rotation steps, each row followed by its count of steps:
The counts run from 0 to 417.
[ -3   3   9   3  -2 -12  20 -26  10   2 -20  22  24  -2  22   8  -8 -43
 -19  27   2  -8  -3  25  26 -10   7  34  31  25  -1  26   7 -18  20 -37
   5  37  12  42 -25   0  -9 -17 -11  57 -17 -28 -49  -8  27 -30   9  14
   0  13 -23   7 -11 -25 -35  18   6  -2  -2  12 -10  -5   6 -52  11 -42
  19 -19  40 -22  14  27  22 -11 -29]
121
[ 31   5   9 -31 -32 -10  -3 -22  31  41 -22  31  14 -13  21  14 -34 -28
  -6   8  -1  16 -15  -5  23  11   7   6  22   7  19 -12  -1  -2  36 -39
   3  23  48   3 -15  16 -22  -9 -22  40   0 -10 -15 -24  26 -26  21  28
 -22   9  -5  25 -46 -39   4  41  11 -17 -23   9   4  -7 -10 -22  16 -33
  21  -5  37  -5 -19 -21 -22  16 -23]
188
[ 29  -7  22 -12 -35   5 -10  -5  33  24 -11   1  33 -14  16   8  -8 -12
  19  29  -4  -1   3   4  33  -6   8   0  36  11  13 -10  27 -19  -7 -32
   5   5  37  24 -16   5  -6 -25   1  73 -18   2 -32 -24  11 -25  12  35
   4  18 -10  24 -31 -17 -16  21  23  -7  -7  15  23 -12  11 -44  23 -55
  15   6  58 -44  10 -12  13  -4  -7]
295
[ 23  -6  37  -8 -37  18 -13  -2  38  16   4   5  31  -1   3  13 -12 -16
  13  33   4  -7  -2  12  26  -5  -6 -15  44  -3   1  -4  13  -9 -12 -28
  -6  11  42   0 -13  17   6 -17  -5  56 -17  -2 -16  -8  23 -23   3  33
  -5  -5 -11  27 -46 -22   6  18  12 -28   8  -4  30 -20  21 -43  20 -56
  32 -10  55 -38   8  -8   9   9  -6]
297
[ 23   6   2 -25  -4  -6  11  -7   4  28 -34  39 -11   0  -6   4 -21 -24
 -19   9  34  12   1  -1  24 -33   2  24  26   2  10  19   1  21  14 -25
 -21  35  37  -3 -10  -5 -14 -10 -22  39   7 -20 -18 -36 -23 -24  51  -1
  16   4  -6  23 -26 -43 -38  29  14 -13   5  29  14  -5  21 -47  27 -31
  -3 -20  39   7  12  28 -25  39  -7]
83
[ 18   8   6  -3  14 -22  22 -12  45  29 -38  15  26  10  18 -10  -7   4
  14   1   4  13  26  -4  22 -17  -3  38  27 -18  26  37  -8 -16  19 -61
   4  23  35  30 -11   8   9 -12 -12  49   2 -12 -40 -23 -25 -25   6   5
 -10  -3 -11  27 -29 -29 -27  11   3 -24   4  28  -4   8  17 -32  13 -39
   4 -20  56  12  18  -7  -1  16 -23]
234
[ -6 -21  20 -18   2 -13  14 -32  17 -11 -19  27  20  -8   5  18   8 -37
 -18  18   2  -4 -29   0  21   9 -12  25  32  -9  15  14   5 -12  13 -40
   5  39   8  36 -15  -1 -19 -15  -8  51 -25 -31 -34   5   3 -28  31  12
  -6   4 -40   9 -22  -7 -49   9  -3   2  23  41  13   5  21 -61  -9 -22
  10 -30  23   0  15   8  -6  14 -28]
415
[ 30  33   4 -27 -14 -26  17 -17  22  16 -25  33  15  25  22  24  -6 -19
 -18  -1  37   3   4  15  28   3  -4   4  14 -11  -1  11  10  -4  20 -22
  -5  62  35  28 -36  -3 -20   6 -49  31 -14 -24  -6 -38  11 -49  20  11
  -5   6  -1  42 -26 -19   2  24   5 -17  -8  13  -8  12  24 -30  25 -33
   4 -13  39  12 -14  23 -14  -5 -28]
173
[ 21  11   9  -5  -4   3  -6 -14  26 -10   5  48  20  12  -1   0  13 -27
 -25   8  38  15   2  23  31 -19 -10   9  36  19   7  22  11 -16  25 -14
 -21  36  21  26 -15  -9  -9   0   2  49 -22  -8 -17 -22  25 -26  26  32
  -2  12   6  30 -34 -28 -10  20 -16  -9  -7   8 -18  -9  40 -71  17 -15
   6 -25  51   3   5  22 -15 -23  -9]
23
[ 32  -7   1  -1 -14  26 -22 -23  39  29 -20  41  24 -12   5   6  -6 -13
  -5  30  11  19  -4  19  34 -11  -1   7  37   6  29  26 -15  15  24 -35
  -9   9  22  -2  11  29   0 -20 -16  41  -4  16 -29   7  28  -4  13  36
 -13  -2 -11  38 -43 -28  -8  27 -22  -9   1 -14 -10 -13  18 -50  25 -33
  16 -23  41   7  27 -20 -18  18  -9]
39
[ -8 -21  39 -18 -28   6   4 -49  27  -4  -6  22  28   4   8  32   4 -24
   2  23   6  17 -17   2  43   3  -6  -6  20   7  18  10  14 -22   5 -25
  12  27   1  31 -20   6 -11  16   6  56 -31 -13 -33   8  16 -26   7  40
 -27 -18 -37  21 -34  -6 -16   9  -9   0  10  16  16   1   9 -66  32 -30
  -6 -24  49   0  10  -4   2 -11 -15]
313
[  1   9   5   4  -4   5   7 -28  15  -2 -14  28  22   9   8  11 -19 -55
 -22  30   3   3   6  41  10 -12   0  29  37   2  -5  27  -6  -7  19 -34
  -3  45  23  21 -31  24  -8 -22 -15  40  -9 -22 -36   4  38 -30   7  19
   1   7 -24   8 -33 -36 -23  23  -4 -17   3 -12  -7  -8  19 -43  -2 -44
  34 -24  42 -20  11  28  13  -7 -25]
123
[  5  -6  28 -17  -8 -24  24  13  45  15  -1  15  -8   5 -12   2  -4  -9
 -18   1  21  -7   1  -1  49 -10  -9 -19  29 -40  -6  28   8   7  -6 -28
   8  35  24  16  -6 -14   6  -7 -13  64 -20 -40  -5 -28  -9 -65  30  -1
  -5   3   8  26 -34  -9 -17  14  -8   8 -10  37  29   3  24 -39  25 -35
  -1 -31  30  -4  12  18   0   6 -21]
257
[ 18  -2  34 -20 -14 -12  15 -11  42  12   9  34  23  -5  18   8  -4 -12
 -15   2  17  11 -19   6  49  17  -3  -2  36   8 -16  25  15 -17  29 -54
   0  25  16  34  -5 -25  11  -2   1  45 -17 -19 -47  -6  -4 -40  -6  19
 -29 -20  10  26 -24 -30  -4  16   2  -9 -12   9  -8  -2  -3 -39  40 -23
   8 -36  48   2   3  -2  28 -11 -22]
210
[ 31   4  27 -50 -15  -5   0 -34  18  20 -30  38 -14  -7   6   4 -14 -11
  -7  27  21  13 -11  -4  30 -27  -6  34  17  37  18  25  13  15  30 -36
 -10  25  32  39  -5  -4 -17  -2 -10  52   2 -11 -47 -14   7  -1  32  29
   2   0  -3  16 -17 -20 -24  34  16   1 -17  27  -1  -6  -5 -48  25 -12
   3 -17  42   1  14  32  -9  19  -4]
378
[ 19   8  39 -53 -24   5  -9 -41  34  29 -19  44  -9   4  -1  15 -14 -34
 -25  31   8  25 -20  17  17  -9 -11  28  29  17  29  19  -4  30  37 -36
  -7  37  28  14  -6  18 -12   1  -6  32   5 -20 -29  -2  37  -4  29  34
  -6  -2 -19  15 -25 -19 -14  32   0   2 -17  14   4 -11  -5 -37  12 -13
  26 -15  38   1   2  21   1  20  -3]
374
[ 14 -15  15  -6   0 -19  26 -18  42  26 -44  15  19  -5  15   3 -18   7
  21   3  -5  -3   6 -38  36 -15   4  17  20 -23  24  28  -3 -12   8 -55
  13  11  34  19  -4  15  11  -6 -13  58 -10 -25 -33 -26 -10 -28  12   1
 -21  -1  -2  22 -42 -25 -29  17  -4 -16   3  33  16  10  15 -40  17 -35
   1 -18  36  13  20 -15 -17  45 -22]
240
[  8 -12  41 -20 -13  -1   2 -23  49  19  14  30  23  -7  13  22 -15 -27
 -21   4  -1  19 -25  11  30  18  -8   3  34  -2  -2  25  -4  -8  32 -55
   5  27  16  24  -6  -1  11  -6  -6  43 -17 -15 -41  21  13 -41  -7  31
 -38 -21 -13  30 -37 -27  -7  22  -4  -8 -15   1 -12 -11 -10 -29  18 -21
  20 -30  38   6   7  -7  29  -4 -34]
212
[ 31 -10   5 -29 -32 -12  -5   2  29  25   0  31  17 -29   6   7 -40 -23
 -18   3  -5  18 -21 -12  22   5  10 -13  30  12  13  -3   7   1  23 -41
   1   6  48   8 -16 -14 -14 -25 -16  61 -13   7 -28  -7   5 -38  27  29
 -17  10   2  21 -38 -38  -8  50  15 -21 -25   3  13 -27  -7 -23  16 -37
  17   5  39   0  -7 -19  -7  13 -27]
194
[  2  -9  28 -24 -13   2  26 -40  15  27 -23  31   8 -10  10  26  -3 -27
 -39   9  17  14 -27  14  17   2  -1  18  19 -14  30  29 -15   4   7 -25
 -11  27  14  14 -17   6 -11  -2 -12  38 -23 -22 -26  15  15 -51  52   0
 -12   4 -32  36 -10   2 -34  26   3   7  11  19  19  11  10 -62   7 -32
  -1 -26  21  27  11  12   3  44 -23]
68
[ 13  -6  27 -11 -15  10 -14 -25  27  -3  14  41  31   6   6  18  -2 -45
 -29  13  13  -2 -25  21  39  14 -17  -4  42   4   7 -11   2  -8  22 -23
 -16  39   8   5  -9   7 -13  -4  -4  49 -28 -15   6   1  51 -35  31  40
 -15  16 -19  30 -46 -20  -7  18 -18  -1  -5  10   3 -14  29 -60   1 -20
  26 -26  27  -7 -11   2  -5  -2 -20]
15
[ 19   0  29 -16 -13  -4   7  -2  43   8  17  39  14  -1   9   6  -7 -11
 -16  -3  30   9  -9   6  33   7  -3  -7  37   6 -24  33  12 -13  21 -53
 -13  26  31  23  -8 -31  16  -7  -6  49 -26 -15 -42  -9  -8 -45  -3  21
 -29 -20  20  27 -32 -33   0  22   5 -20 -12   0  -9  -9  16 -40  32 -21
  10 -35  45   5   6   9  21 -10 -23]
209
[ 16 -17  38 -27 -14  20 -16 -24  36  17 -13  22  23 -15  14  18  -3 -20
   3  33   4 -15 -35   4  24  25 -10  11  49  -6   9   8   8  12   9 -62
 -13  16  26  12   7  16   5 -31 -16  35  -8 -21 -41  17   5 -10   5  13
  -6 -18 -31  21 -29 -18 -21  23   8 -11  25  11  18 -10  12 -38  -1 -33
  39 -31  31 -24  28 -17  13  35 -15]
398
[  6   8  13 -28  -8  -6  24 -28  24  37 -27  39   4   2   3  21   1 -37
 -44  18  21  23 -15  33  12   5   2  29  28 -15  34  22 -20  13  17 -23
  -7  38  26  12 -19   5 -17  -2 -13  21  -2 -22 -23 -10   0 -32  50   5
  -6   1 -42  35 -14 -12 -35  22   9  -2   8  19   9   7   6 -39  12 -41
   2 -27  43  17  -5   4   2  22 -15]
74
[ 37   0  27 -28  -6  15  -4  -7  33  13 -15  24  29 -12  13   2   4  -7
  14  32  31 -23 -11  -2  34   5  -2  15  50   9  -3  16  25   6   6 -62
 -28  20  35  22   7 -13  11 -36 -21  35  -5 -15 -43 -18 -13   1  -2   0
   1 -23   2  16 -18 -28 -23  17  11 -23  22  18  12  -5  21 -41  21 -33
  21 -25  42 -26  28  -4  13  24  -1]
395
[ -4   0   9   2  -7  -3  12 -30  15   9 -17  25  24   2  16  13 -15 -51
 -23  32  -4  -1  -5  40  11  -8   0  32  37  13   0  22   0 -13  23 -35
   8  37  15  33 -27  16 -10 -28  -7  48  -6 -18 -48  -1  32 -31  12  15
   4  16 -33  11 -22 -26 -24  19   2  -7   7   2  -8  -9   8 -44   1 -48
  28 -17  41 -22  12  21  24  -7 -27]
122
[ 20   9  -4 -28  -8   4 -10  -3  26  40 -24  37  -7   2  -7  15 -24 -43
 -21  20  13   8  -8  25  25 -15   6  16  43 -13  21   7 -10  35  25 -36
 -16  34  33 -15   4  20 -15 -16 -26  24  14 -16  -5 -13 -11 -22  41   5
   7   0 -31  22 -42 -49 -32  35  11 -11  -4  15  14 -14   1 -27  15 -45
  16 -17  39  -9  -2  -2 -14  34 -11]
87
[ 17 -13  12 -17 -11  10 -23 -37  18   1 -26  34  17  20  -8  31 -10 -15
   7  11   6  24   6  -7  22 -25 -22   7  15 -15  29  32  -3  12   8 -24
  -3  39   8  24 -26  28  -9   5 -17  43 -17   4 -15  13  14 -12  28  38
 -12  -8 -26  40 -47 -20 -16  25  -7 -19  13   0   3  -2  14 -50  19 -27
  -2  -4  46  29  24  16 -35  14 -21]
327
[ 25 -11  31 -36 -35   3  -3   0  31  23   2  43   2   6   5  17 -11 -26
 -38   5   7  -1 -31   8  38  12 -12 -14  25 -13  33  24  12  11 -10 -36
  -5  29  19  14 -17  -9  -2 -17  -2  48 -20 -20 -24 -13  26 -42  59  10
  -7  23  -1  31  -3  12 -15  34 -14  13  -5  11  24 -23  17 -35   9 -32
  26   0  42   4   6  -3  15  11 -26]
356
[ 40  23   3 -23 -28 -22   6 -13  27  35 -28  31  10  -6  28   9 -23 -15
  -6  -3  15  14  -1  -8  36   2   9  10  17  15  10  -8   8  -6  37 -38
   3  32  48  16 -13  -1 -20   0 -26  37  -1 -13 -20 -51   1 -26  22  16
 -14   9  11  24 -36 -39   2  33  12 -24 -23  16  -3  -1   3 -22  27 -39
  16  -9  53  -5 -19 -12 -21   3 -17]
186
[ 39   5 -14   3  -7   7 -17 -10  26   6 -19  40  18   0   6 -10   3  -3
  -2  17  35  19  14   8  39 -25   0  11  34  22  20  39  -1   5  21 -28
 -16  17  22  19  -5   1   1 -17 -12  48 -10  10 -33 -17   4  -7  20  31
   2   8   8  34 -32 -38 -15  30 -12 -22  -1  -3 -18 -12  34 -61  28 -30
   2 -24  49  11  31  14 -24  -7  -4]
35
[  6  -4  36  -5 -27  15   0 -23  38 -14  11  24  33  18  -6  30   6 -21
   6  16  24   5  -5  17  32  -2 -14 -24  36  -9  -7  12  14 -12  -7 -20
 -12  29  23  13 -24  -2  11   8  -3  49 -30  -9 -25  -6  18 -27  -7  32
 -17 -23 -18  26 -49 -15  -1   7  -9 -18  16  -7  23  -5  38 -67  31 -31
  17 -29  55 -12  10  11   4 -12 -13]
310
[ 11  14  30 -34  -7 -28  13  -1  41  29 -15  13  -4  18  -2   2  -1 -11
 -22  22  13   3   9  16  44 -26  -6  22  26  -8   3  14  15   3  14 -19
  12  51  20  44  -6  -1 -19   4 -22  63 -13 -35 -12 -21   3 -54  24  25
   2  11 -10  35 -23  -4 -17  15  17  10 -26  46   2   0   1 -40  29 -35
  -8 -16  39 -12   5  38   8 -13 -13]
270
[ 37  12  22 -46 -15   7 -20 -14  32  23 -14  38  -3  -4 -12   1 -15 -19
 -17  35  14  16  -1  22   4 -28 -11  27  38   8  17  31   4  30  22 -42
 -20  24  44  19  -8   0  -6 -23 -15  37   9   4 -35  -1  14   5  29  23
  13  -9 -10  22 -28 -29 -16  40  16 -17  -6   0   1 -24  10 -36   7 -26
  20 -12  46   1  25  26  -1  24   2]
381
[ 23 -16  30 -23 -21   0  -6  -7  37   8  23  35  18 -21  -6  17 -24 -24
 -25  -2   7  12 -21   3  25   8  -6 -17  38  -6 -17  26  10  -4  17 -50
  -6  13  32  18 -12 -20   9 -24  -8  53 -19   2 -38  26   9 -47   6  27
 -23 -12   0  28 -42 -31  -5  35   4 -20 -12  -8   0 -27   2 -34  13 -26
  20 -20  37   9  11   9  21  -3 -26]
207
[ 13  10  41 -28 -10 -18   2 -15  30  31 -31   7   2  14  13   2  -5  -5
   3  30   5   1  10  -2  45 -28  -4  33  19   7   7   4  14   2  31 -20
  12  51  21  30  -5  25 -19  22 -25  59  -6 -32  -7 -21  23 -28  19  38
  -3   8  -8  35 -41 -21  -6  16  12   9 -29  37  -5   8  -5 -39  34 -23
  -2 -21  30 -13   3  34 -12  10  -4]
276
[ 32  -7  30 -13 -30   5 -20  -3  24  15 -12   4  22  -2  -1   7 -21  -7
  20  26   6 -14  15  -9  31 -34   1  -6  32   8  -8   0  21 -10  -9 -27
 -12  15  44   8  -9  12   3 -20 -13  72  -8  -1 -18 -14  24 -22  13  33
   6   9   3  28 -50 -35   2  29  16 -25  -3   7  22 -15  26 -48  23 -37
  23  -7  42 -35  18  24 -14  27  -4]
292
[ 27   7 -16  -2  -7   1  18 -10  27  11 -30  25   8   5   9  19  -3  -7
  11  16  23 -11 -11   4  50  12   7 -31  22 -15 -10  21  11  11 -10 -44
  15  25  31  11 -10   9  -1 -21 -42  44 -17 -25 -34 -25   1 -27  -7  -7
  -3 -13   3  21 -40 -13  -4  23 -24 -25  16  -1  15   7  31 -36  45 -51
   2 -38  33  -8  28 -21 -16   1 -21]
149
[ -8 -22  37 -10 -31  11  -6 -45  29  -9  -6  26  23   9  -2  36  -3 -25
  -6  19  -6  18 -22   2  32  -2  -8 -10  23  -4  18  15   4 -16   4 -20
   2  27   8  31 -26  14 -11   8  -3  57 -34  -5 -30  25  29 -27   9  44
 -19 -13 -38  22 -44  -8 -17  15  -8  -6  18   9  19  -4  10 -72  24 -26
  -4 -21  45   4  15   4  -2  -2 -22]
314
[  8   6 -26   1  -7  -4  11 -24  21  13 -37  19  14 -10   6   8 -19 -34
  -1  33  -9  10   2  19  14 -17  13  16  32   1  16  27 -11   1  12 -37
  22  20  37  25 -25  24 -17 -33 -17  54 -10  -8 -52  -6  18 -19   5  15
   3  12 -33   5 -28 -28 -34  28  -4 -19  10  -1   0 -14  11 -44   7 -62
  16 -13  50 -10  22  -2  -7  -7 -22]
134
[ 30   0  32 -31 -33   7  -8  -3  39  17  10  52   9  11   1  20 -11 -25
 -44   4  17  -2 -21  18  34   5 -20 -13  27 -17  25  34   8  20 -11 -30
 -13  34  23   2 -20 -13   5 -18  -5  38 -16 -22 -11 -17  26 -40  52   9
   0  16  -2  34 -12   4  -9  31 -19   3  -3  -2  27 -21  35 -36  12 -25
  29  -6  37   1   5   3  12  17 -24]
357
[ 29 -16  30 -32 -26 -10   3 -11  15  22 -13  44  12   6  17  14 -11 -10
 -17  -6  17  -6 -20 -20  56   3  -9 -11  18   4  29  24  22   4 -12 -36
  -8  27  11  17 -14 -16  -2  -9  -5  53 -25 -27 -25 -34  11 -39  51   4
  -4  19  15  34   1  12 -17  30 -10  12  -7  26  31   1  23 -43  27 -25
  14  -5  41   2  12   0  10  21 -23]
354
[  5  -3   6 -10  -4  -8   6 -25  26 -17  -9  36  16   4 -16  14  -6 -40
 -27  16  15  -9  -9  13   5  -1 -24  20  46 -26   5  24  -2   0   9 -30
  -8  41  20  27 -29  -4 -16 -24 -16  42 -19 -21 -19  10   8 -28  31   6
   0   3 -39  18 -40 -14 -37  15  -8 -13  25  20   5  -9  45 -56 -17 -29
  17 -25  24   6  18  24 -11  13 -30]
417
[ 13  -3  50 -43 -29   5   0 -32  30  14   1  49  -3  10  -4  27 -18 -35
 -36  12  20  10 -26   9  31  -3 -20  -5  20  -3  17  28   4  15   8 -26
 -13  40  19   0 -21   1  -4   1   0  38  -9 -28 -16 -10  53 -36  42  17
 -15   2  -1  25 -26  -2  -3  38 -15  13 -17   6  15 -10  19 -45  17  -2
  29 -20  29  12   2  23   3  32 -13]
363
[ 23 -11  -5  -6 -20   7 -20 -30  22  16 -22  37  17 -14   4  -3 -10 -22
 -11  27   1  28  -5   8  31 -24   0  20  28  24  30  21  -6  -5  29 -23
  -4  18  12  26  -5  12 -24 -16  -1  59 -15  15 -37  10  28 -12  31  48
 -10  19 -18  30 -33 -24 -23  32 -15  -6 -10   2 -22 -16  11 -65  14 -26
   0 -11  33  14  25   6 -23  -3 -12]
32
